In the data rows, zero lies at 7.5, halfway between 7 and 8.
Some points:
array([ 7,  6,  8,  8, 11, 10,  7,  7,  8, 14, 10,  6,  9,  9,  7,  5, 10,  5,  9,  8,  8,  6,  7,  6,  8, 11,  6,  9,
        9,  7,  7,  7])
array([4, 4, 7, 7, 6, 9, 9, 6, 9, 7, 8, 9, 6, 9, 8, 5, 8, 6, 8, 9, 5, 7, 6, 7, 8, 5, 8, 6, 8, 7, 5, 7])
array([ 9,  6,  9, 10, 10, 12,  8,  9, 11,  8, 10,  6,  7,  6,  8, 10, 11,  9,  7, 11,  9,  6,  8, 11,  9,  6,  8,  6,
        7,  9,  7,  7])
array([ 7,  8, 10,  8,  8,  7,  4,  9,  4,  4,  8,  8,  7,  8,  6,  6,  9,  7,  4,  9,  8,  6,  6, 10, 10,  6,  6, 10,
        5,  9,  4,  7])
array([ 9,  7,  5,  7,  7,  5,  8,  8,  6,  7,  8, 13,  4,  8,  8,  8, 10, 10,  8,  6,  8,  8,  8,  5,  7,  7,  9,  8,
        4,  6,  9,  5])
array([ 9,  4,  5,  8,  7,  8, 10,  4,  9,  8,  4,  8,  5,  6,  9,  7,  7,  7,  6,  8,  8,  9, 11,  7,  5,  5,  7, 10,
       11,  7,  6,  5])
array([ 5,  6,  9,  9,  7,  9,  6,  5,  9,  6,  9,  7, 11,  9,  9,  8,  5,  8,  5,  3, 10,  6,  8,  6,  9,  8,  9,  7,
        5, 10,  7,  6])
array([ 8,  6,  6,  9, 10,  7,  6,  6,  8,  8,  9,  5,  4,  7,  8,  9,  9,  9,  8,  7,  9,  6,  8,  8,  9,  8,  8,  9,
        7,  8,  7,  9])
array([ 5, 10,  7, 10,  4,  9, 10,  5,  4, 10,  5,  7,  6,  5,  4,  8,  8,  3,  6,  7, 13,  9,  8,  8,  9, 11, 10,  7,
        8,  6,  9,  6])
array([ 3,  7,  9,  3,  7,  5,  8,  8, 10, 10,  8,  6,  6,  9,  7,  7, 11,  7,  4,  7,  7,  9,  9,  7,  8,  7,  6,  9,
        8,  7,  7,  5])
array([ 3, 11,  9,  9,  6,  9,  6, 11,  9,  7,  8, 10,  6,  8, 10, 11,  6,  8,  9,  9,  6,  8,  7, 12,  7,  5,  5,  9,
        7,  5,  6,  5])
array([ 5,  9,  9,  5,  7,  9,  6,  5,  5,  6,  5,  6,  9,  9,  9,  9,  6,  7,  9,  9,  5, 11,  9,  5,  8,  6,  8,  9,
        3,  6,  7,  8])
array([ 6,  7,  8,  7,  9,  7,  9,  5,  8,  7, 10,  6,  6, 11,  9,  9,  7,  7,  6, 11, 10,  6,  4,  9,  3,  7, 10,  6,
        5,  9, 10, 13])
array([ 7,  7,  7,  8,  5,  5,  4, 10,  6,  8,  8,  6,  7,  4,  8,  7,  6,  7,  6,  7, 10,  7,  6,  9,  5,  7, 10, 14,
        6, 10,  6,  9])
array([12,  8, 10,  7, 10,  7,  6,  6,  7,  9, 11,  9,  6,  5, 10, 12,  7,  6,  7,  8,  5,  8,  7,  7,  5,  6, 10,  9,
        8, 10,  9,  6])
array([ 8,  7,  2, 10,  6,  7,  6, 10,  9,  6,  8,  8,  7,  7,  6,  7,  6,  5,  8,  9,  9,  6,  8,  5,  5,  8,  4,  6,
        9, 10, 10,  6])
array([11,  6, 10,  9,  7,  6,  7,  5,  6,  9,  4,  6,  5,  6,  8,  4,  8,  5, 12,  3,  7,  6,  7,  8,  7,  7,  5,  8,
        6,  5,  5,  8])
array([ 5,  7,  7, 10,  6,  9,  8,  8,  5,  7, 12,  7,  6,  5,  8,  4,  9,  8,  7,  6,  8, 11, 10,  8,  7,  4,  6,  8,
        7, 10,  7,  9])
array([ 5, 10,  6, 12, 11,  3,  9,  9,  8,  7,  7,  8,  8,  5,  7,  9,  8,  9,  8,  9,  6,  9,  6,  3,  5,  8,  7,  7,
        7,  6,  9,  4])
array([ 9,  8,  5,  6,  9,  9,  5,  9,  8,  9,  5,  9, 13,  6,  8,  8,  7,  7,  8,  6,  5,  7,  4,  6,  7,  5,  6, 10,
        6,  6,  9,  9])
array([ 5,  8,  6,  6, 13,  6,  9,  4,  6,  5,  8,  9, 12,  5,  9,  6,  8,  9,  8, 11, 10,  4, 11,  9,  8,  7, 10,  9,
        7,  5,  6, 10])
array([ 8, 14,  7,  6,  9, 10,  5,  5,  8,  6, 10,  8,  4, 11,  7,  7,  7, 10,  7,  3,  7,  7,  9,  8,  9,  9,  7,  8,
        9,  9,  5,  6])
array([ 7,  5,  6,  5,  7,  8,  6,  7,  5,  3, 11,  8,  4,  4,  7,  7,  6,  4,  7, 11,  5,  7,  5,  6, 10,  8,  4,  5,
        9,  5,  8,  5])
array([ 7,  5,  9,  8,  8,  8,  6,  7, 10, 12,  9, 10,  9,  5,  7,  6,  4,  7,  8,  6,  5, 10,  9,  7,  3,  8,  9,  5,
        9,  4,  7,  6])
array([ 8,  9,  8,  9,  7, 12,  6,  9,  9,  6,  7,  7,  9,  4,  8,  5,  7, 10,  4,  5,  8,  7,  9,  8,  8,  9,  5,  7,
        3,  6, 14, 11])
array([ 8,  8,  7, 11,  7,  9,  7, 10, 12,  4,  4,  9,  4,  8,  8,  6,  9,  8, 11,  9,  7,  7, 10,  7,  8,  6, 10,  8,
        8,  8,  9, 11])
array([ 5, 10,  9,  7, 10,  9,  7,  3,  9,  5,  6,  8,  5,  8,  7,  8,  5,  9, 11, 10,  7, 11,  3,  7,  7,  8,  8,  8,
        7, 10,  6,  9])
array([ 6,  6,  5,  6, 10,  6,  8, 11,  4, 11,  6,  8,  9,  8,  8,  8,  5,  8,  6,  5,  8,  8,  8,  8,  8,  6,  9,  7,
        7,  5,  7,  7])
array([ 8,  8,  6, 10,  6,  7,  8,  6,  7,  6,  8,  7, 11,  9,  4, 12,  9,  6,  7,  5,  8,  9,  8,  6,  7,  5,  7,  6,
        6, 11,  6,  5])
array([ 7, 10,  5,  7,  8, 10,  7,  8,  7,  7,  9, 11,  6,  9,  6,  9, 10,  8,  8,  5,  7,  4,  8,  8,  2,  9,  9,  6,
        9,  7,  6, 10])
array([ 7,  7,  8,  6,  9,  4,  8,  9,  8,  5,  4,  8,  8,  8,  8,  8, 10,  7, 10,  6, 11,  9,  7,  8,  8, 10,  4,  9,
        9,  8,  6, 10])
array([ 5,  8,  9,  7,  6,  8, 10,  8,  6, 10,  9,  4,  8,  7,  3,  9,  9,  8,  9,  9,  7,  7,  9, 10,  7,  6,  8,  5,
        9,  9,  7,  8])
array([ 6, 10,  8,  4, 10,  7,  7,  7,  7,  6,  4,  8,  8,  7,  7,  6,  8,  4,  9,  5, 10,  6,  7,  5,  7,  4,  7,  7,
       11,  8, 10,  7])
array([ 9,  9,  5,  6,  6, 10,  9,  9,  7,  6,  8,  3,  7,  4, 10, 11,  7,  7, 10,  8,  8,  8,  6,  6,  6,  8,  4, 10,
        6,  4,  7,  9])
array([ 9, 10,  6,  5,  7,  6,  9,  7,  6,  6, 12,  5, 10,  8,  8,  6,  8, 12, 11,  8,  8,  9,  8,  8,  8,  8,  8,  8,
        7,  7,  9,  3])
array([ 9,  6,  7, 10,  8,  7,  6,  8,  9, 10,  5,  7,  9,  8,  5,  7,  6,  9,  6, 11,  7,  7,  7,  5, 11,  5, 10, 11,
        8,  8,  8, 10])
array([ 9,  8,  8,  7,  5,  7,  4,  7,  9,  6,  7,  7, 10,  6, 10,  3,  9,  7,  6,  9,  7, 10,  7,  8,  5,  9, 10,  5,
        8,  8,  7,  9])
array([ 8,  9,  8,  7, 10,  6, 10,  9,  6, 10,  6, 12,  7,  6,  6,  9,  6,  6,  7,  7,  6,  8, 10, 10,  9,  5,  8,  4,
        3,  8,  8,  9])
array([ 8,  8,  4,  8,  9,  7,  5,  8,  9,  9,  8,  7,  6,  8,  9, 10,  7, 11,  8,  4,  8,  7,  6,  4, 10,  7,  9,  5,
       11,  9,  9, 10])
array([11,  6,  7,  5,  7,  7,  3,  5,  7,  7,  6,  7,  8,  9,  7,  9, 13,  8,  8,  9,  8,  8,  9,  9, 11,  8, 10,  5,
        8,  5, 10,  6])
array([ 7,  4,  5,  8,  8,  5,  8,  6,  9,  8,  6,  6,  9,  6, 11, 10,  9,  7,  7,  5,  9, 10,  6, 12,  7,  8,  7,  5,
       10,  8,  5,  7])
array([11,  4,  9,  7,  6,  9,  6,  7, 10,  4,  7, 10, 11, 13,  7,  7,  5,  6,  7,  8,  9,  6,  8,  8,  6, 11, 10,  9,
        7,  8,  6,  6])
array([ 8,  8, 10,  5,  5, 10,  9,  8,  6,  8,  9,  8,  8,  5,  8,  9,  6,  7,  7,  7, 11,  5,  7,  4,  8,  9, 10,  9,
        8,  2,  4,  8])
array([ 8,  4,  8,  7,  7,  7, 10,  7,  6,  7,  6,  7,  6,  7, 10,  6,  9, 10,  9,  4,  6,  8,  5,  8,  8, 10,  9,  8,
        5, 10, 10,  5])
array([ 5,  7,  8,  9,  4,  8,  5,  6,  7, 10,  8,  9,  8,  6,  6, 10,  7,  7, 10,  8,  8,  3,  6, 10,  8,  6,  4, 10,
        8,  8,  9,  6])
array([ 7,  7,  9,  9,  7,  5,  8,  9,  5,  5,  7, 10,  9,  6,  9, 13,  7,  8,  7,  8,  6,  5,  9,  9,  9, 11,  9,  7,
       10, 10,  7,  9])
array([10,  8, 11, 10, 11,  8,  6,  9,  3,  6,  5,  5,  7, 10,  6,  6,  7,  8,  4,  9,  6,  6,  9,  6,  4,  5,  6,  6,
        9,  7,  6,  6])
array([ 8,  7,  6,  3,  6,  5,  9,  9, 10,  6,  8,  5,  7, 11,  7,  8,  7,  6,  8,  7,  3,  6,  9,  9,  6,  7, 11, 11,
        7,  6,  9,  9])
array([ 7,  7,  8,  6,  8,  9, 11,  9,  9,  8,  6,  8,  7,  8,  9,  6,  9,  7,  4,  6,  6,  8,  2,  5,  9,  7,  8,  4,
        7,  7,  8, 10])
array([ 6,  5,  7, 11,  8,  8,  6, 11,  5,  8, 12,  9,  8,  9,  7,  5, 11,  8,  7,  8,  7,  9,  4,  5,  9,  9, 10,  7,
        7,  7,  6,  7])
array([ 9,  6,  9,  4, 10, 11,  9, 11,  8,  7,  4,  9,  8,  5,  5,  8,  9,  7,  8,  8,  9,  8,  6,  5,  7,  9,  6,  9,
        7, 12,  8,  4])
array([ 8, 10, 10,  9,  5,  5, 10,  6,  8,  9,  6,  5,  6, 10,  8,  6,  8, 10,  5,  8, 10,  5,  6,  6,  7,  7,  7,  8,
        9,  6,  8,  7])
array([ 7, 11,  2,  7,  5,  8,  8,  5,  9, 10,  6,  6,  8,  7,  7,  8, 11,  5,  4,  8,  5,  7,  9,  8,  6,  8,  8,  8,
        6,  8,  7,  6])
array([ 7,  6, 10,  8,  7,  9,  9,  9,  9,  8,  9,  7,  7,  7,  4,  6,  6,  9, 10,  6,  8,  7, 10,  9,  6,  9,  7,  8,
        7,  8,  8, 11])
array([ 7,  6,  8,  9,  5,  8,  9,  5,  8,  8,  7, 12,  9,  9,  7,  8,  7, 12,  7, 10, 10, 10, 10,  8,  7,  8,  2,  9,
        9,  6,  7,  8])
Along one direction, these points spread out more than along any other. How many in every 100 of the points above lie lower along it than each point below? Round to a whole number. More than half of the points above lie lower than the first one.
array([10, 11,  5,  7,  6, 12, 11,  9,  6,  7,  7,  7,  9,  5,  7,  5,  7, 11,  7,  9,  3, 11,  4, 11,  9,  9, 10,  7,
       10, 10,  5,  8]) 38
array([ 7, 10, 11,  7,  7,  5,  8, 10, 10,  7,  7,  5, 10,  5, 12,  6,  9,  7,  8,  8,  7,  4, 10,  6,  9,  9,  8,  3,
        5, 10,  6,  6]) 40
array([ 8,  9,  8,  9,  6,  5,  8,  8, 11, 10,  7,  9,  5,  5,  7,  8,  5,  5,  7,  8,  5, 10,  9,  8, 11, 12,  8,  8,
        9,  5,  7,  7]) 84
array([ 7,  7,  9,  8,  7,  4,  4,  5,  6,  8,  8,  7,  9,  9,  6,  9,  6,  9,  4,  8,  4,  9,  6,  8,  7, 11,  5,  6,
        9,  7, 10, 10]) 40
array([ 9,  6,  6,  5,  6,  9,  8,  8,  5,  4,  8,  7,  8,  9,  8,  7,  4,  6,  5,  7,  8,  9,  9,  9, 10,  5,  7,  7,
       11,  8, 10,  8]) 42
array([11, 11,  6,  9, 10,  5,  9,  6, 11,  7, 10,  9, 10,  8,  7,  4,  2,  5,  8,  7,  9,  7,  5, 11, 10,  7,  7,  7,
        7,  5,  7,  5]) 44
array([10,  8, 12,  6,  8,  6,  9, 10,  9,  8, 10, 11,  7, 10, 10,  7,  8,  7,  6,  9, 11, 11,  7,  8,  6,  6,  7,  9,
        8,  9, 11,  8]) 22
array([ 9,  7,  9, 12,  8,  8, 12,  6,  7,  2,  7,  5,  8,  9,  5,  8,  9,  9,  7,  4,  6,  4,  6,  8,  8,  6,  8,  9,
        7,  6,  8,  8]) 16
array([ 4,  9,  9,  9,  8,  9,  9,  9,  4, 10,  6,  7,  9, 12, 12,  6,  6,  6, 10,  7,  4,  8,  8,  8,  8,  9,  9,  9,
       10,  8, 13,  6]) 56
array([ 6,  7,  7,  4,  5,  7,  6,  6,  7, 12,  5,  8,  5,  7,  4,  5,  5, 12,  8,  8,  8,  3,  6,  8,  5,  6,  8,  5,
        6, 10,  7,  5]) 65
array([10,  9,  7,  9,  4,  7,  7,  6,  5, 12, 10,  9,  7,  9, 10,  8,  7,  8, 10,  9,  7,  7, 10,  2,  8,  5,  8,  6,
        9, 10,  6, 11]) 42
array([ 9,  6,  9,  4,  6,  5, 10,  6,  9,  7, 10,  9,  9,  5,  4,  6,  7,  6,  9,  6,  5, 10,  9,  5,  9,  9,  5,  9,
        7,  8,  7, 12]) 64
array([ 7,  6,  8,  6,  8,  8,  5, 10,  9,  6,  7,  1,  5,  8,  6,  8,  4,  9, 10,  7, 10, 12,  9,  7,  8,  8,  9,  7,
        6,  5,  7,  5]) 53
array([11,  9,  8,  8,  5,  7,  7, 10,  6,  7,  6,  9, 10, 10,  5,  9, 11,  6,  8,  8, 10,  9,  5, 10,  5,  5,  8,  5,
        6,  6,  7,  8]) 42
array([ 9,  6,  4,  7,  9, 10,  9,  9,  5,  8,  7,  6,  5, 11, 10,  8,  5,  6,  8,  9,  8,  7,  9,  8,  8, 12,  4,  7,
        3,  9,  5,  8]) 40
